In the rows, zero is written as 128.
One turn sends every row of this set to another row. A few are shown first. Where does it send the rows asked after them?
vorov: [114 175 113 114 119 149 141 127 145 119 108 125 133 139 150 126 152 115]
medi: [112 126 123 143 103 114 157 175 137 121  88 142 133 135 163 142 173 114]
nuv: [122 119 123 112 138  95 148  95  92 100 100  93 133 143 133 120 158 129]
Zev: [113 154 132 125 109 148 143 142 145 160 128 126 127 136 146 118 173 122]
lelu: [ 97  88 139 152  99 103 175 126 120 144 101 135 166 126 140 127 163 136]
tefa: [121 117 124 149 105 107 167 120 125  85  74 124 149 151 155 139 140 129]
zuge: [ 93 115 117 130  93  97 151 112 142 101 103 128 148 115 126 124 131 139]
Nem: [108 109 119 131  91 113 158 111 129  88  81 129 153 137 143 137 131 133]
pifu: [ 98 100 125 151 114  94 179 112 114 133 115 117 162 131 118 127 147 146]
bufis: [116 106 125 121 140  69 170 139 106 129 108 108 134 123 131 132 181 124]
diro: [130 123 129 153 124 113 172 147 114 112  77 121 142 163 170 151 170 126]
Nepe: [ 92 116 115 143 118  89 175 102 126 100 104 120 166 129 133 125 137 139]
Finad: [ 97 146 144 128 131 114 134  84 137 150 105 121 129 112 169 112 176 106]
Kebiv: [115 152 126 128 143 139 166 140 115 160 123 118 154 145 145 113 187 133]
lor: [119 150 136 130 106 136 137 139 144 169 127 124 128 130 146 117 169 125]
vuro: [102 100 133 147  77 118 153 121 137 132  92 138 143 119 132 141 135 125]
difin: [ 90 119 147 134 111  90 135 106 133 150 120 122 122 103 140 118 166 100]
Buz: [ 99 140 128 130 115 126 165 142 124 108  74 144 142 134 154 175 162 104]
bola: [ 93 118 136 138  83 122 157 128 135 117  82 148 141 118 132 158 142 111]
fipo: [124 125 117 152 123 115 175 160 114 116  85 126 139 160 160 153 167 117]
koto: [117 123 139 146  99 112 151 162 144 125  81 140 130 133 173 141 175 119]
kuz: [108 135 127 130 119 104 134  85 121 117 100 108 116 122 132 140 131  98]
dom: [105 164 132 110 117 147 119 108 139 127 104 121 134 129 162 112 175 126]
Lidi: [122 169 112 120 149 124 159 117 119 111 109 111 158 157 162 116 163 130]
Bapu: [110 174 118 106 112 143 135 119 143 117 112 127 131 135 147 134 148 114]
Lem: [111 127 120 125 115  82 150 120 137 113 102 116 108 117 134 154 144  96]
fekek: [102  97 128 140  88 102 156 122 131 134 114 122 142 119 115 124 142 147]
Tig: [109  94 147 158  92 101 165 147 132 140  94 137 149 128 150 123 171 133]
devaz: [106 110 134 129 115  74 154 140 133 144 114 120 116 106 131 139 171 107]
Saril: [110 147 131 122 143 128 168 134 107 161 128 119 160 145 141 118 189 134]
ref: [111 149 134 122 136 134 140  70 112 141  98 106 123 134 146 138 158 108]
dono: [104 107 137 116 139  84 146 120 100 138 109 110 147 110 131 100 186 131]
natu: [109 114 137 124 115 126 168 165 106 134  81 138 146 135 141 158 188 130]
rovob: [103 102 131 132 121 110 183 137  96 113  81 133 173 138 131 141 171 140]
pup: [116 169 113 119 147 137 165 123 121 115 113 114 154 159 160 117 171 127]
mef: [103 101 121 137 118 100 179 119 109 104  83 128 180 135 143 126 155 143]
Gipip: [116 147 140 119 119 153 124 117 122 162 111 114 133 132 145 114 185 137]
Nabi: [ 88 141 146 119 123 110 116  87 130 149 103 128 131 111 158 114 166 114]
tib: [118 128 136 111 142 118 130  83  90 135  96 102 137 148 143 117 167 141]
vasi: [113 117 123 130 112 123 170 175 111 127  90 136 140 144 144 153 183 123]
sud: [133 130 134 107 136 126 134  91 101 133  95  95 125 142 148 110 177 141]
gil: [103 172 127 124 146 140 140  94 121 124 100 115 153 140 166 118 174 122]
vomi: [103 122 146 105 130 109 120 104 107 151 103 117 139 121 149  99 186 143]
muk: [103 147 137 126 135 118 125  68 114 132  96 113 129 139 154 131 148 114]
ruti: [100 137 118 138 114 121 170 156 126 109  85 143 139 142 156 165 163 101]
tuli: [113 152 137 133 142 144 148 101 107 154 113 107 149 151 155 119 189 133]
geka: [102 132 140  95 134 119 131 106 114 144 100 118 139 109 150 100 196 133]
Rok: [122 122 112 118 139  76 165 120 111  97  96 103 126 136 134 147 154 115]

vomi -> tib
rovob -> tefa
pup -> vorov
Now these:
Saril -> Lidi
Nem -> vuro
fipo -> ruti
natu -> diro
ref -> Finad
dono -> nuv
Lem -> devaz
zuge -> fekek
dom -> Gipip

One turn sends every row of this set to another row. A few are shown first. Where does it send the rows asked after them?
lifat: [134 115 171 117 146 105 136 143 143 146 145 144 113 145 127 130 100 128
 124 132]
Toda: [ 92 130 102 111 105 155 125 100 134 118 115 131 128 120 106 121 143 128
 130 114]
Gab: [160 119 163 114 125 120 152 139 137 147 164 124 126 134 132 131 131 110
 112 136]
rabeb: [114 138  96 124 127 119 111 121 115 103 111 130 120 138 108 147 131 148
 134 125]
zada: [169 141 176 122 130 124 141 149 138 122 146 121 135 134 120 143 135 120
 128 135]
tido: [109 146  81 106 122 156 142 131 147 132 102 124 134 118 124 118 119 130
 119 135]
Zekir: [139 144 171 123 151 118 136 111 129 159 148 116 125 108 128 101 130 126
 140 154]
lus: [ 89 135 104 116 103 156 128 103 128 120 116 142 131 125 111 124 144 128
 123 114]
linif: [135 144  80 123 140 163 150 101 124 138 140 140 129 135 131 109 124 123
 125 118]
zorug: [111 138 104 127 129 131 104 133 114 103 120 135 126 136  99 137 134 154
 137 127]
dor: [ 90 145 123 110 118 147 181 146 120 117 128 133 129 119 119 128 114 125
 151 126]
sez: [ 95 149 128 105 165 152 165 108 141 171 126 123 137 119 148 139 126 124
 133 138]
lepip: [106 146  86 110 124 164 138 138 143 132 107 132 139 118 120 113 119 134
 117 136]
dag: [ 93 138 116 104 119 141 180 136 127 113 123 115 123 116 117 128 111 123
 160 125]
Sasiv: [164 142 163 128 134 115 132 115 125 136 158 112 121 129 130 138 147 113
 114 140]
sedus: [167 144 180 128 147 131 124 114 143 129 131 148 139 141 116 123 127 130
 147 121]
did: [141 149 167 125 147 107 147 103 123 162 140 125 122 114 141 114 128 119
 130 151]
Surap: [164 139 166 129 137 124 126 121 129 132 165 107 123 125 120 128 148 119
 121 143]
Zil: [ 95 142 133 102 169 164 154 118 148 166 135 110 141 113 132 123 129 132
 147 141]
roka: [ 91 159 105 122 132 163 144 122 142 101 115 125 108 130 116 137 112 118
 123 115]
Bis: [123 137 131 115 163 165 108 100 145 149 124 145 156 141 115 140 149 148
 139 117]
Til: [ 90 156 108 123 135 169 139 127 144  98 121 120 111 127 109 130 114 123
 129 116]
rovu: [138 108 167 109 148 102 133 138 152 142 142 123 108 139 121 125  98 127
 137 133]
boni: [129 135 120 107 160 148 116  82 149 149 110 132 146 143 126 152 147 139
 141 114]
Fitaz: [ 83 116 144  99 159 133 128 127 154 131 120 114 120 140 113 163 119 141
 150 121]
gutu: [ 77 126 149 109 157 138 132 136 142 136 125 140 127 147 120 169 121 142
 135 121]
fita: [135 138  82 119 142 168 142 105 131 135 144 127 129 129 119  99 125 126
 136 120]
lur: [173 142 171 122 144 118 129  99 147 129 121 135 132 141 123 132 125 124
 149 118]
neb: [173 138 170 117 129 115 144 138 143 120 139 109 129 133 124 148 132 116
 130 134]
kuvar: [162 112 160 109 126 119 148 135 144 143 164 108 124 130 125 126 130 111
 122 137]

lifat -> sedus
boni -> sez
Now these:
linif -> dor
lepip -> Til
neb -> Sasiv

One turn sends every row of this set to another row. A few are shown first. Where does it send the rows asked after them?
N: [117 126 149  99 118 149 140 135 141 102 142 157 126 119 114 120 161 130]
Y: [175 112 127 150 154 131 126 147 103 121 134 129  94 116 142 126 114 122]
Z: [118 117 137 131 123 159 121  77 114 120 123 122  93 151  93 103 114 132]
L: [135 117 157 148 144 110 128 121 129  94 138  90 107  99 115 105 120 157]
X: [ 90 116 144 110 121 141 137 106 148 113 121 135 129 125 120 126 156 126]
D: [173 108 143 126 145 122 121 153 130 137 137 151 105 134 140 134 133 122]
P: [186 102 143 139 142 141 115 131 110 140 129 146  89 140 132 116 117 125]
T: [178 106 147 150 158 125 122 149 108 125 138 125 105 121 145 120 122 130]
K: [170 114 124 130 147 125 127 156 122 128 134 148  99 125 140 140 123 115]
W: [125 124 155 141 140 154 141 125 103  82 145 111 125  96 123  94 144 146]
J: [180 109 122 136 140 142 119 137 111 133 126 149  85 132 130 127 114 116]
V: [101 125 144 149 151 126 136 109 112  95 141  90 121 117 121 114 123 140]
S: [140 116 149 121 111 182 128  96 109 107 128 147  98 130  97  88 135 136]
U: [ 97 113 149 144 138 145 137  97 116  97 122  99 128 107 127 106 143 140]
H: [109 108 144 128 115 168 126  74 121 116 109 128 107 133 107 101 137 131]
F: [151 110 151 129 113 142 112  91 132 119 120 126  78 135  86  97 109 146]
B: [126 119 151 102 119 106 126 131 168 115 136 139 107 126 103 132 137 140]
R: [ 94 128 137 105 127 125 133 116 150 118 138 138 119 144 108 138 140 124]

R -> V
P -> D
Now these:
X -> U
N -> W
K -> Y
B -> L

One turn sends every row of this set to another row. A few are shown first. Where does it send the rows asked after them?
daf: [ 98 150  86 153 118 140 122 157 151 116 121 116 130 157 131 132 119 132]
biken: [115 152  87 168 135 127 180 148 121 179 150 149 101 119 122 129 103 111]
vusa: [116 146  89 124 120 147 140 146 129 137 119 133 102  86  91 127 135  93]
fube: [ 96 137 108 160 123 127 154 165 165 150 164 126 107 126 108 117  94  91]
Bofaz: [122 130  92 154 186 153 174 142 117 138 142 123 129 145 105 125 137  83]
lup: [109 122  96 147 170 145 174 132 118 164 136 144 119  94 104 126 134 120]
bigo: [ 85 136 125 154 129 140 176 132 109 168 133 117 134 127 124 145 100 104]
guneg: [105 140 126 166 139 125 179 151 137 173 143 125 143 155 141 136 142 112]
givob: [120 143 101 143 122 182 145 145 133 140 139 120 143 171 140 121 130  95]
zabu: [118 140  76 150 173 143 129 159 108 143 145 125 136 112 128 138 128 131]
kul: [129 133  91 134 137 138 133 181 147 125  99 124 129 150 108 142 137  99]
rugim: [118 146  90 153 103 105 130 142 116 140 134 106 130 154 117  97 132 121]
Nifef: [102 159  82 131  91 137 138 155 120 163 128 139 122 131 132 139 118  85]
Sarim: [148 116 101 153 151 133 158 146 115 146 151 137 126 119 114 139  87  90]
Zevev: [106 133 109 154 148 138 157 150 111 141 140 112 132 144  60 100 138 118]
Lipu: [116 140 108 177 145 131 163 151 131 148 157 111 119 133 111 153 173  97]
pumu: [128 127 116 147 126 130 129 130 154 105 124 121 147 138 103 122 122  89]
Zagu: [112 109 104 133 108 165 147 136 153 119 144 127 130 102 105 120 128  95]
boda: [107 164  75 152 162 133 161 154 129 167 160 111 123 147 141 121 123  92]
gede: [ 99 127 105 153 146 134 146 178 144 165 117 128 109 115  87 128 116 139]
zose: [119 135  87 107 148 127 170 150 129 166 169 140 139 121 137 131 125 118]
dotam: [106 154  99 127 101 168 167 145 124 150 127 134 111 136 121 110  88 111]
megov: [111 141 103 144 134 137 152 144 143 140 134 121 128 168 148  82 131 125]
Dapu: [127 134  74 163 138 138 174 160  96 137 174 147 128 152 112 126 132 111]
poge: [116 166 118 126 108 144 162 130 138 126 141 153 116 139 113 125 114 147]
daris: [139 135 101 155 151 121 141 152 141 115 121 137 110 140 105 111 165  99]
limad: [132 113 118 144 149 152 141 114 132 124 133 129 120 144 122 122 159 129]
Viviz: [ 95 175 114 123 154 137 159 154 150 136 166 121 133 152  98 115 128 104]
lukat: [ 95 149 111 154 146 148 160 138 110 143 137 110 111 108 100 172 134 101]
liv: [128 141 111 107 106 134 155 133 151 140 123 138 140 120  87 133 142 123]
Vapon: [123 129 103 140 115 109 140 127 117 142 119 154  94 112 107 143 141 114]
fanuf: [109 137  81 146  73 140 156 148 131 140 137 126 119 145  97 124 128 134]

pumu -> daf
Bofaz -> boda
Zevev -> Viviz
Now these:
kul -> rugim
bigo -> lukat
Dapu -> zose
dotam -> vusa
Nifef -> Vapon

